Here is a table of points, one per row:
2 25 19 -3 -48 16 -5 48 -12 6 -2 3 12 -29 1 5 -22 -44 13 -25 1 -1 -7 15 -30 5 10 -19 12 13 21 -8 18 6 -9 26 -24 -7 0 0 8 20 -9 -35 -26 36 9 37
4 30 48 -11 11 23 -9 -14 -1 40 3 -17 4 5 28 9 -25 -10 28 -3 -22 -3 15 30 -6 -12 -7 -8 -41 -17 17 12 -23 -2 11 9 -29 -15 -4 12 30 31 3 -11 7 5 33 0
-16 -5 12 19 -31 11 11 9 2 34 -8 -8 -13 -22 -5 13 58 49 20 -1 23 34 -19 3 24 -36 -30 27 48 41 51 -6 -41 -22 29 26 -17 -9 12 43 13 68 22 -45 0 -1 -22 23
-43 -2 -110 -26 77 40 -17 49 54 -4 -1 -40 29 -38 -81 -24 5 -10 -16 -23 -5 -9 7 15 17 11 17 -25 -3 0 -11 -6 -7 -15 -15 13 14 8 -6 34 16 28 -8 4 1 -3 -1 -9
-7 1 2 -7 -51 -9 -21 5 -26 -8 -12 -36 -12 -6 -5 13 -19 -7 1 26 14 -24 -21 3 -20 0 -5 -26 -3 16 -3 16 8 38 5 -17 30 18 48 0 33 7 61 115 -1 26 -25 -6
-9 8 22 6 17 24 25 2 1 14 12 28 -2 7 -3 -11 29 -4 25 25 -10 -10 7 0 -7 12 19 -17 -10 49 0 23 -38 40 -14 24 28 91 -29 -45 17 -34 -16 8 34 -10 -54 -45
19 13 6 -16 -12 3 17 22 -12 18 -21 25 -12 11 -6 18 -5 5 12 -20 -6 4 -11 18 -11 13 15 9 -3 2 11 22 -17 3 45 -42 53 20 1 39 -29 -32 -28 12 -8 19 37 -26
-16 -2 20 -3 -21 3 -13 7 -21 3 -2 34 3 0 -6 1 8 17 -1 6 -35 -2 28 -19 -4 6 9 -61 -33 -4 -21 14 20 -22 40 -13 -29 -16 1 6 7 -24 -33 -1 10 -28 13 26
9 -1 36 29 -31 4 -31 28 26 7 10 -14 -18 28 -9 -3 8 3 0 -4 -16 -18 1 10 -17 1 7 22 36 -13 -7 34 51 34 -40 -28 36 1 22 31 -31 15 -8 -22 70 -17 28 -3
-17 -29 37 36 -39 -43 -1 1 18 43 3 -47 -37 8 -7 33 37 8 -62 -41 4 41 17 25 -34 15 -22 -25 17 -22 18 -23 33 6 -55 -2 -1 29 -21 29 10 1 -23 0 -11 -11 16 -6
44 -11 -13 17 -13 28 -19 9 3 -18 -19 2 -47 39 17 -20 -1 -16 -1 -43 4 -2 -35 -42 -5 -2 -18 -8 -10 -9 20 7 -15 -13 9 38 -42 1 -19 34 1 37 1 -6 -30 -6 -15 19
15 -9 -2 -12 -33 18 -23 -2 -12 -7 3 -18 30 -9 23 16 -7 -3 3 8 47 -23 -10 0 19 21 15 -30 12 -18 18 9 -33 -28 -38 -56 33 29 -16 -7 -16 -31 -47 -42 33 -41 2 -1
23 7 -41 -23 1 -8 10 11 -31 -34 -59 -58 -3 -23 -13 25 -22 -8 42 49 -66 -13 18 -21 1 55 -3 19 -28 33 -16 -8 13 -12 -33 -15 -14 -13 -4 13 -7 3 -18 -42 -4 -29 -12 -18
-8 29 -37 -40 13 -21 29 -19 -13 1 -8 34 22 22 33 -11 -9 43 -33 -59 12 -33 30 -40 -9 14 -12 14 24 22 38 4 6 3 -20 -1 -18 -21 9 -20 8 19 -6 6 29 30 23 -8
11 -10 -38 -16 45 -19 -1 6 -77 10 37 10 18 -7 6 47 34 -12 6 -14 -3 -6 -34 9 1 -23 -25 1 -26 -12 -18 -2 12 5 -17 4 35 -30 -16 -8 -25 4 -10 2 5 -33 0 21
-9 -30 0 4 -48 0 -8 25 3 9 21 -21 -12 -11 -20 -11 6 27 36 -1 19 11 10 -33 -1 -25 7 30 -38 -28 50 -13 29 15 -3 17 -12 -25 -6 -16 -5 -3 -22 -1 -15 31 -15 -38
-11 18 1 1 -29 -8 -21 -7 27 -4 -1 15 -17 9 -16 1 10 21 19 9 62 -21 33 -3 24 -23 -24 65 15 36 -15 19 3 -28 -2 34 -24 1 -17 9 -14 3 -22 6 -43 -16 22 8
-17 -3 -7 11 -35 -23 -33 -24 3 37 -29 -19 -34 -10 -8 -27 5 -2 40 -36 23 -24 -2 -29 -16 5 33 39 -1 -21 -25 -41 9 23 16 -23 5 -22 -22 -25 30 -23 0 -1 -20 -17 -14 -10
-8 -2 43 -35 15 22 20 0 -20 8 24 32 0 -14 -6 -19 -11 -10 -6 -3 13 14 41 -18 -24 19 32 34 -1 -17 6 -18 -9 -12 -26 2 58 -34 -3 6 -60 17 58 52 0 -50 -29 17
-27 38 -13 -17 14 42 -17 -13 -19 -49 -51 -5 31 -20 -10 -26 -62 27 -39 -19 21 67 -16 -28 -28 -70 -87 -2 44 -39 -21 -53 -33 18 -21 -10 -3 30 -20 -7 -22 -49 -45 0 34 0 -8 -17
-8 16 -8 37 56 0 58 -16 -29 -32 55 6 -39 -32 -3 11 -17 25 16 1 20 8 6 -16 -18 -24 31 -14 1 -5 -26 16 -27 11 -47 38 27 -12 33 5 -38 -43 47 -3 -25 -17 26 18
-48 -28 -19 61 79 -25 -18 -3 -50 12 17 34 -10 14 -4 17 -52 -28 -2 20 47 7 16 7 -30 19 14 17 3 -7 5 24 1 -11 11 -16 -16 0 1 3 -7 28 -13 -8 6 30 -18 11
4 -25 17 -41 -3 -28 26 -15 39 0 3 9 1 32 -42 0 -46 -12 15 -14 17 27 -27 14 39 -5 11 -13 2 -2 -10 -3 -6 15 14 3 -22 -24 -7 10 31 3 -12 -6 14 -26 3 -7
5 21 -5 -2 -14 2 4 7 -11 -9 8 -11 -27 12 -22 -3 30 -2 -99 20 50 -23 7 -2 -6 -39 -9 15 8 22 -9 5 -21 2 50 -30 -75 -29 -24 -15 -22 43 7 -35 -40 -23 -12 -34
-5 -2 -22 4 -49 5 12 14 -20 28 -9 -8 9 6 30 -16 -1 -9 15 20 -31 10 21 35 15 35 1 -31 29 -49 -26 27 -18 13 -3 47 -35 -22 -35 23 4 18 -9 -9 -2 15 -2 -4
-40 -14 4 1 -20 25 41 -63 -4 3 22 5 6 14 -13 -4 -14 -11 -3 15 -23 -10 -13 -13 21 16 -7 -5 -21 -6 -15 -12 21 2 29 0 28 22 -24 -2 -15 10 8 -6 -2 32 30 18
13 6 -2 3 -13 -5 -3 33 32 25 26 -40 -18 8 -3 0 4 -5 36 12 -16 19 4 -33 -23 2 6 4 40 5 28 17 12 -28 48 -32 21 -27 -37 -42 0 -23 -2 32 26 16 44 27
12 -37 29 -18 34 24 -4 -14 17 20 0 33 4 -37 25 30 2 -37 9 9 4 -8 -22 -30 -8 5 -14 -3 20 0 -27 8 30 -17 7 18 -47 -6 2 15 4 16 -10 11 0 19 6 -15
-7 -20 -50 -66 22 6 17 19 64 -20 -20 10 -22 -15 -30 -25 6 -16 -10 -4 3 -10 -7 22 -15 -13 -16 -14 -19 -37 -19 17 -7 -26 -48 -51 1 9 0 10 50 -4 14 -29 -11 -3 -39 6
15 -12 -10 28 -31 -14 17 19 32 14 -9 -15 16 0 19 0 7 -2 17 0 -12 7 7 9 -3 -1 12 11 -27 -10 -12 -9 -43 40 4 -32 -22 65 76 -39 -55 6 20 89 24 -22 -1 17
6 -8 -14 -14 -17 -18 -42 29 17 32 -26 -6 5 17 14 13 -2 -2 -7 9 -7 7 -6 14 42 12 -25 -34 0 2 2 4 13 15 48 23 3 58 72 -67 -82 -33 125 5 7 -14 3 3
-3 -14 -25 6 32 25 19 -9 -13 -42 -38 16 34 9 54 -17 -2 -3 -3 -2 16 8 23 -2 -14 -56 2 -5 50 -1 35 -6 34 19 16 1 20 -9 9 -8 34 1 -3 -1 -10 -26 35 -16
-4 15 18 30 29 42 21 -31 -10 -16 37 12 -7 -11 -35 -2 14 -4 -9 -24 -68 -45 -37 66 22 58 -36 10 19 15 59 10 -3 7 14 14 -12 35 37 -52 18 -78 14 9 -16 -39 -64 5
15 5 27 -13 36 -66 -7 -16 7 -27 27 -13 59 26 40 -5 -8 -3 29 -12 -9 -32 -7 -28 -15 -22 4 -14 30 -5 10 -5 3 -9 16 7 -42 39 -4 43 1 52 -3 -23 -64 7 -49 -3
7 -18 21 15 -25 -4 -8 25 -14 8 15 -11 -12 -6 13 7 0 8 -16 -69 8 43 37 -13 103 -32 17 38 6 17 -59 -25 10 -5 -14 -34 6 5 1 4 59 -20 1 10 -4 29 -25 -15
13 -21 -8 13 -11 -49 -28 -32 -9 -27 3 45 23 -19 -16 29 12 -32 -2 -3 -25 -17 -6 -14 -24 -17 24 5 5 -20 20 2 -40 -13 -10 12 -20 -32 -37 5 3 -11 28 -4 15 17 16 -10
47 73 -30 17 17 22 -8 -23 40 18 22 57 9 27 -14 8 10 21 -4 34 2 47 6 -11 21 22 11 -9 -6 3 -10 -5 32 55 -40 -10 35 -9 9 13 36 22 4 12 -13 25 -32 5
27 31 21 22 44 1 46 30 12 -6 -6 25 9 25 2 14 23 2 12 39 41 -30 19 2 26 2 22 19 10 -27 15 -30 23 -5 12 13 -25 3 -7 24 24 2 6 1 24 28 21 17
28 -13 -8 3 -19 3 -4 4 10 25 -3 -16 16 7 6 4 -17 56 -82 33 34 13 16 9 -39 -26 38 97 -14 25 -15 26 6 -17 13 44 -3 5 2 8 22 -9 -10 -16 -1 12 -10 30
3 -34 7 -44 31 -11 -33 10 -8 -53 8 -1 2 -31 49 -6 6 42 3 47 -50 19 -19 35 19 70 5 5 -30 37 -5 -24 -5 11 -1 -22 -20 -9 -25 19 7 2 -8 -5 -8 1 35 12
6 -8 20 28 -9 -29 6 -8 12 -2 -15 14 -28 -10 -2 -16 -26 8 -32 9 -53 -42 -36 30 15 -1 -37 -51 -24 -6 -21 -19 2 -30 21 16 66 -41 -14 -49 -11 28 -13 15 -16 19 -16 0
-2 7 26 -2 49 7 -17 -68 5 -76 -52 -38 29 -33 12 -14 40 -9 12 -12 16 24 4 21 18 1 26 -15 -22 -2 10 41 25 2 19 7 3 -14 -14 -9 -13 -1 -16 -3 17 17 5 15
-25 -3 18 -17 6 0 2 -24 -9 -3 4 -2 -31 21 -10 -9 21 -36 -6 24 -22 0 0 -35 -5 -2 3 -1 -9 -14 -14 -9 -48 -7 0 29 48 13 72 -37 2 -28 -28 -10 -12 29 10 -18
5 7 20 28 -4 3 7 -2 11 -16 31 5 24 37 3 0 0 2 22 -4 4 18 -2 27 -26 34 -19 -24 -27 13 -35 -26 -4 -40 28 8 17 -28 9 -23 22 3 12 -11 11 5 31 -17
0 9 -12 8 -23 -17 2 -7 -11 36 -1 -10 4 0 14 -46 -8 -27 0 23 -21 -18 -34 11 11 -24 4 -26 -35 39 4 -7 22 -23 -49 -36 -15 -27 -3 33 -36 -39 -13 -17 15 -17 12 -10
Along one direction, these points spread out more than along any other. Take the direction at right angles to it along which they spread out most. Go by this last direction. How many in every 100 of the points above lie lower along it than each point below? Round to a whole number. More than half of the points above lie lower than the first one.
-8 16 -8 37 56 0 58 -16 -29 -32 55 6 -39 -32 -3 11 -17 25 16 1 20 8 6 -16 -18 -24 31 -14 1 -5 -26 16 -27 11 -47 38 27 -12 33 5 -38 -43 47 -3 -25 -17 26 18 22
27 31 21 22 44 1 46 30 12 -6 -6 25 9 25 2 14 23 2 12 39 41 -30 19 2 26 2 22 19 10 -27 15 -30 23 -5 12 13 -25 3 -7 24 24 2 6 1 24 28 21 17 62
2 25 19 -3 -48 16 -5 48 -12 6 -2 3 12 -29 1 5 -22 -44 13 -25 1 -1 -7 15 -30 5 10 -19 12 13 21 -8 18 6 -9 26 -24 -7 0 0 8 20 -9 -35 -26 36 9 37 67
4 30 48 -11 11 23 -9 -14 -1 40 3 -17 4 5 28 9 -25 -10 28 -3 -22 -3 15 30 -6 -12 -7 -8 -41 -17 17 12 -23 -2 11 9 -29 -15 -4 12 30 31 3 -11 7 5 33 0 58
-40 -14 4 1 -20 25 41 -63 -4 3 22 5 6 14 -13 -4 -14 -11 -3 15 -23 -10 -13 -13 21 16 -7 -5 -21 -6 -15 -12 21 2 29 0 28 22 -24 -2 -15 10 8 -6 -2 32 30 18 38
-7 1 2 -7 -51 -9 -21 5 -26 -8 -12 -36 -12 -6 -5 13 -19 -7 1 26 14 -24 -21 3 -20 0 -5 -26 -3 16 -3 16 8 38 5 -17 30 18 48 0 33 7 61 115 -1 26 -25 -6 87
-48 -28 -19 61 79 -25 -18 -3 -50 12 17 34 -10 14 -4 17 -52 -28 -2 20 47 7 16 7 -30 19 14 17 3 -7 5 24 1 -11 11 -16 -16 0 1 3 -7 28 -13 -8 6 30 -18 11 29
-17 -3 -7 11 -35 -23 -33 -24 3 37 -29 -19 -34 -10 -8 -27 5 -2 40 -36 23 -24 -2 -29 -16 5 33 39 -1 -21 -25 -41 9 23 16 -23 5 -22 -22 -25 30 -23 0 -1 -20 -17 -14 -10 71
-27 38 -13 -17 14 42 -17 -13 -19 -49 -51 -5 31 -20 -10 -26 -62 27 -39 -19 21 67 -16 -28 -28 -70 -87 -2 44 -39 -21 -53 -33 18 -21 -10 -3 30 -20 -7 -22 -49 -45 0 34 0 -8 -17 11
11 -10 -38 -16 45 -19 -1 6 -77 10 37 10 18 -7 6 47 34 -12 6 -14 -3 -6 -34 9 1 -23 -25 1 -26 -12 -18 -2 12 5 -17 4 35 -30 -16 -8 -25 4 -10 2 5 -33 0 21 13
6 -8 -14 -14 -17 -18 -42 29 17 32 -26 -6 5 17 14 13 -2 -2 -7 9 -7 7 -6 14 42 12 -25 -34 0 2 2 4 13 15 48 23 3 58 72 -67 -82 -33 125 5 7 -14 3 3 96
-3 -14 -25 6 32 25 19 -9 -13 -42 -38 16 34 9 54 -17 -2 -3 -3 -2 16 8 23 -2 -14 -56 2 -5 50 -1 35 -6 34 19 16 1 20 -9 9 -8 34 1 -3 -1 -10 -26 35 -16 24
15 5 27 -13 36 -66 -7 -16 7 -27 27 -13 59 26 40 -5 -8 -3 29 -12 -9 -32 -7 -28 -15 -22 4 -14 30 -5 10 -5 3 -9 16 7 -42 39 -4 43 1 52 -3 -23 -64 7 -49 -3 47
